[[1361 1097 2401 5920 5963]
 [7026 6937 1914 1280 3563]
 [8002 8659 1685 1225 4473]] -> 8002

[-18  -4 -26 -24   9 -33  35] -> -26

[230 160  98  47  30  82 125] -> 98

[-232  356  888 -418 -942  123 -125] -> 888

[6 7 6 2 9 8 1] -> 6

[38 64 79 72 21 48] -> 64

[4200 6598 1979 4970 8374] -> 4200

[ 59 128 119 213  73 117  89] -> 119
---
[ -7  79 -10 -27  71   5  24] --> 5
[ 37 -91  33 -39 -19] --> -19
[ 10  38  46 -55  80] --> 38
[-45 -40  60  65 -89] --> -40
[ 53 -70  11  -6 -13] --> -6
[ -5  10  -6   3  -1  15 -86] --> -1
[-43 -76 -83 -64 -92 -65 -79] --> -76
[ 58 -72 -15 -39 -52] --> -39
[  9   7 -45 -20  14 -85  26] --> 7
---
-50   89   48   13   25   85   41
 35   12  -16  -12  -12   20  -10
-29  -73  -13   -4  -10  -79   17
gives 35

 26  -41   70  -25   30   20  -45
 -5   45  -35   42  -21   -5   52
 29  -38   77  -24   28   16  -46
gives -5

-34   82   48  -73  -35   35  -39
-11   24   67  -69   74  -65  -15
  1  -18   -7   27  -66   66  -64
gives -11

 -2  -20   20   46   -6  -12
-20  -72   56   59   17   16
  9   19  -19  -51  -11   38
gives -20

 38  -73    0   10  -46
 20  -42   65   76   11
 79   59  -65  -53  -84
gives 20

 56   80   10  -58  -40  -28   47
 67   39  -73  -37    3   53   69
 65   74  -58   -1  -65  -14   57
gives 67
---
[-72 -33 -46  -7  19  -3  -4] ⇒ -7
[-21  26  37 -35 -11 -68  53] ⇒ -11
[ 38  41  21  77 -24  70 -17] ⇒ 38
[-70  85 -56 -54 -50  90 -85] ⇒ -54
[  7 -75  17  23  -5   4  29] ⇒ 7
[ 18  48 -89 -62 -45  65 -51] ⇒ -45
[65 93 82 30 95] ⇒ 82
---
[[-77  27  12  60  46  21 -22]
 [ -7  64  65  38 -30  -5  -7]
 [ 15  72  92  26 -49 -10   6]] → -49

[[  6  34 -11 -21  14 -46]
 [ -4 -30  83  76   2  30]
 [ 24  32  11 -16  27 -40]] → -16

[[ -4 -34 -53  32]
 [ 47  64  58 -73]
 [-71 -47  16  55]] → -47

[[ 51 -80 -50  27  64]
 [ 49 -80 -65   5  66]
 [-80  60  68  33 -83]] → 68

[[ 43  40  42  78 -40  85  41]
 [ 40  27  32  13   6  15  13]
 [ 30  32  31  10 -21  12  30]] → -21

[[ 61  -6 -80 -25  33 -60]
 [ 63   6  33  -3 -23  32]
 [-53  -3  17 -54 -28 -23]] → -54

[[-34 -43 -33  50  77 -18]
 [ -2 -31 -21  61  19   0]
 [ -2 -24  -4  78 -32  23]] → 78

[[ -9 -96 -17  51  27 -46]
 [ -6  26 -10  -4   4   8]
 [ 25  85  13 -52 -19  26]] → -52
---
47,50,55,46
82,203,149,24
⇒ 47, 24

236,95,67,155,51,87 ⇒ 236, 87

932,138,326,111,26 ⇒ 932, 26

-11,-5,-45,32 ⇒ -11, 32

8720,6323,2179,2900,2580,3700 ⇒ 8720, 3700

1463,8634,9179,9748,8862,8484 ⇒ 1463, 8484

203,134,148,18
139,58,72,65
⇒ 203, 65

2,2,7,2 ⇒ 2, 2

904,671,269,248 ⇒ 904, 248
---
[[-34  20  23 -40]
 [-94  60  58  10]] value -40

[[  3  86  34  21  37]
 [ -4  75  16  -3 -30]] value 37

[[ 20   2  71  16  95]
 [ 79 -62 -61 -10 -29]] value 95

[[-42  14 -43  56 -33  88]
 [-42  35 -29  43 -22  77]] value 88

[[-56  48 -68  -9   2  29]
 [ -9   2  29  25 -28   6]] value 29

[[ 68  45  21  42]
 [-11  25  74  -2]] value 42

[[ 78  67 -39 -39 -58  -6  22]
 [-27  28 -37 -49  68 -13 -32]] value 22

[[ 14 -49  -3  24  32  21]
 [  5 -71  -8  23  27  16]] value 21
---
Input: [-0.07 -0.12  0.13  0.07 -0.03 -0.02]
Output: -0.03

Input:
[[ 0.8 -2.2 -1.6  1.6]
 [ 1.4  0.5  1.0  0.6]
 [ 1.2  2.1 -1.1  1.2]]
Output: -1.6

Input: [ 1.7 -0.7  0.1 -1.7]
Output: 0.1

Input:
[[  4.092 -17.947  19.870  18.710   9.165  -4.430  10.208]
 [  4.163  10.502  16.323  -6.602   2.390   6.329  -8.846]]
Output: -4.430

Input: [ -35.91    7.19  -28.08 -114.06  101.40]
Output: -114.06

Input:
[[-1.393  1.193 -0.510 -0.199 -1.301  1.055]
 [-1.145  1.845 -0.218  0.391 -1.369  0.825]]
Output: -1.301

Input: [-145.26   -5.57   33.27  156.79]
Output: 33.27

Input:
[[  97.974   72.086   61.242   76.509   81.446]
 [  85.282   67.238   61.560   67.561   72.559]
 [-118.471   42.984   61.505  170.380   25.862]]
Output: 76.509

Input: [ 17.41 -12.86   4.05  -2.35  -6.67]
Output: -2.35

Input:
[[  8.95  -8.37  -4.70 -10.51  -8.31  -3.75  10.56]
 [  0.17  -3.62   2.31  17.78  12.71  12.55 -13.15]
 [  0.54   6.95   2.42  -9.23 -14.90  -1.01  -0.30]]
Output: -3.75
